In the rows, zero is written as 128.
Each path below is one point turned by a fixed rotation once a step. After each direction that follows a path, write how fast that rotation turns it, in degrees per step (0 if it stays still).
Each turn is a multiple of 5 degrees from 10 to 175, or 0.
Each row of a path follows its step; steps can be skipped.
path 1
step 0: [126 129 122 123 137 134 135 131 126 123 133 134 130 127 123 128 125 122
 121 133 128 119 130 131 122 135 122 130 138 120 125 134 126 126 117 135
 124 139 126 129 122 131 123 130 132 136 122 125 137 135 124 124 127 123
 122 139 129]
step 1: [136 130 129 129 138 134 130 130 124 121 129 127 125 122 119 127 127 122
 130 126 128 136 143 128 133 125 125 125 127 133 126 125 127 130 131 120
 121 119 124 120 124 127 132 125 118 141 137 133 132 127 136 133 124 118
 129 132 135]
step 2: [128 133 136 136 132 118 128 124 117 129 124 125 125 128 130 129 130 137
 120 112 126 129 121 139 124 127 131 132 133 134 130 134 131 126 123 120
 139 125 126 127 127 122 129 122 123 131 134 132 125 127 128 140 127 133
 128 129 120]
step 3: [138 137 135 135 124 127 122 128 126 121 137 131 134 123 134 130 133 125
 119 126 128 123 125 128 124 119 135 124 124 116 130 117 132 124 135 127
 124 139 127 130 131 127 122 128 133 122 132 129 123 125 125 119 131 135
 123 129 119]
step 4: [125 134 125 125 129 126 120 126 134 125 131 127 134 126 131 116 125 131
 124 140 120 120 130 125 125 134 132 119 134 116 124 125 127 124 120 128
 125 123 129 118 122 127 138 133 129 127 117 117 131 122 129 129 121 123
 129 130 127]
step 5: [138 125 120 122 131 137 131 128 134 128 126 127 119 130 128 122 126 133
 128 123 131 128 141 131 133 129 129 129 137 136 141 123 130 129 126 134
 131 132 125 125 128 131 134 133 127 135 122 131 140 130 142 133 130 133
 119 132 129]
step 6: [135 126 122 129 122 124 140 128 125 127 134 127 132 134 123 133 123 126
 119 118 126 137 130 130 118 125 124 127 129 133 126 129 122 126 122 129
 122 120 126 134 135 133 130 132 126 135 138 131 118 128 133 137 122 132
 135 127 120]
step 7: [132 129 129 130 133 117 126 126 124 126 137 126 139 134 131 133 136 134
 126 128 135 129 126 136 132 113 125 129 125 122 129 126 125 126 127 119
 131 137 130 126 119 127 126 135 124 127 126 129 134 130 118 127 130 132
 144 122 129]
step 8: [126 124 132 119 131 124 118 130 126 114 125 126 126 131 131 127 127 124
 124 135 122 126 133 133 134 124 130 130 138 126 120 127 131 123 125 120
 125 131 120 131 124 136 125 121 124 119 121 115 124 127 128 118 127 127
 118 130 123]
step 9: [129 138 119 125 135 130 131 127 131 133 126 131 125 129 135 116 138 126
 129 134 122 125 134 127 140 133 125 130 132 134 132 122 127 128 142 132
 128 119 129 121 126 131 131 124 131 128 134 121 122 125 133 135 126 133
 129 140 123]
step 10: [126 129 122 130 126 140 132 125 134 130 133 122 130 128 119 131 125 133
 111 123 128 133 120 128 129 131 128 143 132 137 121 126 124 125 123 136
 129 134 125 124 128 123 133 127 135 134 126 135 126 125 124 134 128 140
 129 132 128]
step 11: [137 126 130 133 125 129 127 129 128 123 137 121 127 134 124 138 131 119
 133 127 130 120 121 131 130 112 135 121 127 128 125 124 120 131 122 131
 125 122 130 122 125 130 124 137 123 139 123 135 118 129 126 123 123 128
 128 127 135]
[127 129 130 130 127 124 125 127 129 127 127 128 129 128 125 131 130 128
 129 129 127 126 129 127 125 125 127 127 129 129 129 127 128 128 129 128
 130 131 129 130 128 127 128 129 129 128 127 128 127 128 128 128 125 129
 128 128 129] -> 85
path 2
step 0: [128 133 136 126 127 133 121 130 125 125 136 124 127 138 134 129 129 131
 132 129 125 133 113 116 130 127 125 123 131 125 135 135 123 120 132 123
 124 131 134 116 132 135 129 124 122 128 129 132 133 123 128 133 120 125
 123 128 120]
step 1: [112 134 128 133 132 120 122 125 134 128 124 129 128 134 137 116 125 129
 124 132 124 125 132 131 115 125 127 127 121 121 125 125 136 132 134 124
 129 131 129 127 121 127 131 122 130 128 114 135 128 128 131 127 126 123
 128 125 130]
step 2: [128 133 136 128 128 127 126 125 123 132 123 136 121 129 132 129 124 127
 125 122 131 143 127 120 135 130 128 121 125 127 136 127 126 123 135 119
 131 133 125 117 130 124 129 132 133 124 126 120 130 117 126 123 125 139
 134 131 124]
step 3: [134 130 129 133 130 133 127 127 124 131 126 120 126 131 144 128 133 125
 122 126 125 128 129 129 126 127 129 136 125 126 133 132 129 142 131 119
 130 137 133 134 121 122 134 123 123 133 116 123 125 138 130 123 135 128
 123 125 130]
step 4: [129 125 128 132 134 134 119 141 126 129 128 128 123 124 129 120 130 132
 132 119 121 133 121 118 125 127 127 136 125 129 129 130 122 117 129 126
 114 130 123 125 126 131 130 126 138 126 128 121 126 125 128 123 118 132
 128 136 123]
step 5: [127 134 128 140 125 128 114 126 124 126 124 122 129 136 131 133 128 123
 115 132 127 132 128 115 121 127 124 123 123 129 126 136 136 130 126 130
 125 127 130 134 125 131 129 132 123 123 121 138 125 128 130 122 135 124
 121 128 137]
step 6: [130 128 136 129 131 126 120 125 129 125 124 123 122 133 123 124 122 126
 131 124 127 123 132 130 122 124 124 133 134 133 130 129 120 124 138 120
 130 139 119 119 137 136 131 127 134 135 126 131 130 121 126 117 122 132
 136 132 130]
step 7: [132 132 131 136 131 137 131 119 127 127 133 130 128 128 134 125 133 125
 128 130 120 130 129 115 125 129 126 130 125 131 122 123 134 132 129 123
 134 132 133 135 119 112 129 129 127 126 129 136 128 123 134 122 133 132
 136 130 137]
step 8: [139 129 131 130 134 125 127 137 122 128 130 130 127 130 135 131 126 123
 127 127 127 128 121 131 129 123 126 124 134 130 127 126 124 127 121 122
 119 139 126 128 137 126 136 124 130 132 126 127 146 126 128 121 118 128
 122 141 124]
step 9: [121 133 128 136 132 126 122 127 125 130 125 126 120 134 133 120 132 131
 126 134 129 124 120 122 126 129 128 132 128 132 133 124 130 120 124 127
 126 123 135 128 118 125 141 117 121 131 134 142 122 128 133 126 132 127
 127 126 130]
step 10: [132 132 129 133 128 125 125 122 132 133 128 128 122 121 132 126 123 123
 115 128 129 132 130 128 124 132 129 119 127 123 122 126 124 125 127 122
 126 136 122 120 128 140 126 124 128 127 122 136 130 121 125 134 111 132
 127 140 130]
step 11: [125 134 130 127 127 135 124 122 125 123 130 130 117 129 134 121 127 121
 126 127 136 132 127 128 136 129 120 127 129 126 134 129 140 130 133 118
 132 125 120 135 124 124 142 127 127 138 123 130 125 128 134 126 137 126
 137 129 130]
[131 130 128 130 127 128 128 125 129 128 130 127 128 129 128 131 130 128
 129 129 131 130 128 126 128 128 126 126 127 127 128 129 127 130 126 128
 128 126 128 125 128 127 127 127 129 124 128 127 128 128 125 129 128 128
 127 131 130] -> 140
path 3
step 0: [128 131 127 128 141 131 134 131 136 116 133 135 131 134 136 130 144 131
 126 129 119 126 127 123 128 125 138 135 132 131 121 125 120 129 125 121
 129 124 124 137 139 132 120 124 117 134 120 131 128 127 126 129 128 135
 128 133 128]
step 1: [136 137 120 129 123 125 140 131 124 129 124 123 121 127 127 127 128 134
 129 128 123 138 116 133 130 130 120 127 122 129 132 128 130 135 135 126
 119 120 134 126 136 130 123 131 125 139 115 126 132 122 131 130 121 141
 122 122 124]
step 2: [121 126 140 139 121 128 140 129 133 131 130 129 129 124 132 133 128 136
 126 121 131 130 134 132 142 121 128 131 135 135 129 121 145 131 131 124
 127 129 128 124 127 123 128 127 127 125 128 120 122 130 126 137 124 129
 116 123 120]
step 3: [125 140 123 130 124 122 122 133 126 130 126 128 124 122 127 122 133 135
 140 129 130 121 132 134 127 120 126 125 140 134 128 118 127 129 130 127
 116 130 121 138 132 121 133 117 129 119 137 136 126 128 140 122 125 124
 125 130 127]
step 4: [126 132 128 128 124 127 126 128 131 131 128 125 134 125 131 128 138 137
 126 128 133 129 125 128 134 122 131 112 123 119 134 150 123 134 121 112
 130 123 126 126 127 120 128 125 128 129 138 132 124 129 136 127 126 129
 133 133 132]
step 5: [131 122 131 123 132 132 135 123 122 114 120 126 123 123 126 121 130 131
 114 124 139 129 122 130 128 121 134 138 122 131 122 129 119 130 116 125
 136 121 129 139 131 126 126 132 133 123 129 128 128 127 132 121 123 122
 119 131 127]
step 6: [135 127 127 137 118 121 127 120 128 124 125 130 124 134 132 137 124 130
 123 129 131 128 124 127 131 132 136 129 123 125 131 120 117 132 137 146
 129 114 130 126 133 116 117 128 127 128 135 131 129 130 128 126 127 138
 126 134 124]
step 7: [119 132 129 123 121 118 135 129 129 134 133 132 136 135 120 121 124 133
 132 120 126 137 141 131 132 138 139 136 134 126 122 126 126 133 122 128
 127 126 140 123 126 126 128 130 119 128 127 129 125 136 126 118 123 138
 126 125 124]
step 8: [124 132 125 134 138 131 136 121 130 127 121 134 127 137 124 127 128 133
 128 121 119 126 134 121 124 124 128 139 134 136 126 129 126 128 132 117
 121 130 121 121 137 131 122 119 124 142 141 134 131 130 135 126 130 126
 131 121 126]
step 9: [130 133 123 121 122 128 137 127 128 119 130 130 131 130 129 132 136 126
 129 140 121 122 120 126 136 118 110 122 130 128 126 133 128 124 120 124
 120 120 140 122 131 132 127 125 125 132 133 131 126 124 125 125 120 129
 125 124 118]
step 10: [122 128 140 124 123 138 121 122 133 130 131 122 114 120 128 128 129 137
 127 134 130 128 119 132 138 130 129 133 135 137 128 124 128 131 126 122
 130 127 135 116 128 130 123 135 132 120 131 127 131 119 136 133 121 130
 117 125 131]
step 11: [128 126 138 128 134 127 131 133 123 133 121 126 130 128 123 126 128 133
 129 136 129 132 122 127 141 127 124 128 138 132 132 121 123 131 133 140
 131 130 132 132 123 116 133 116 137 125 134 139 122 139 137 133 126 126
 130 137 130]
[128 129 130 128 129 129 130 126 128 127 130 126 129 128 128 127 129 130
 128 130 127 127 129 127 128 130 126 128 127 129 128 127 129 125 130 129
 128 130 127 129 129 129 126 130 126 128 129 127 129 130 127 126 125 131
 131 125 128] -> 45
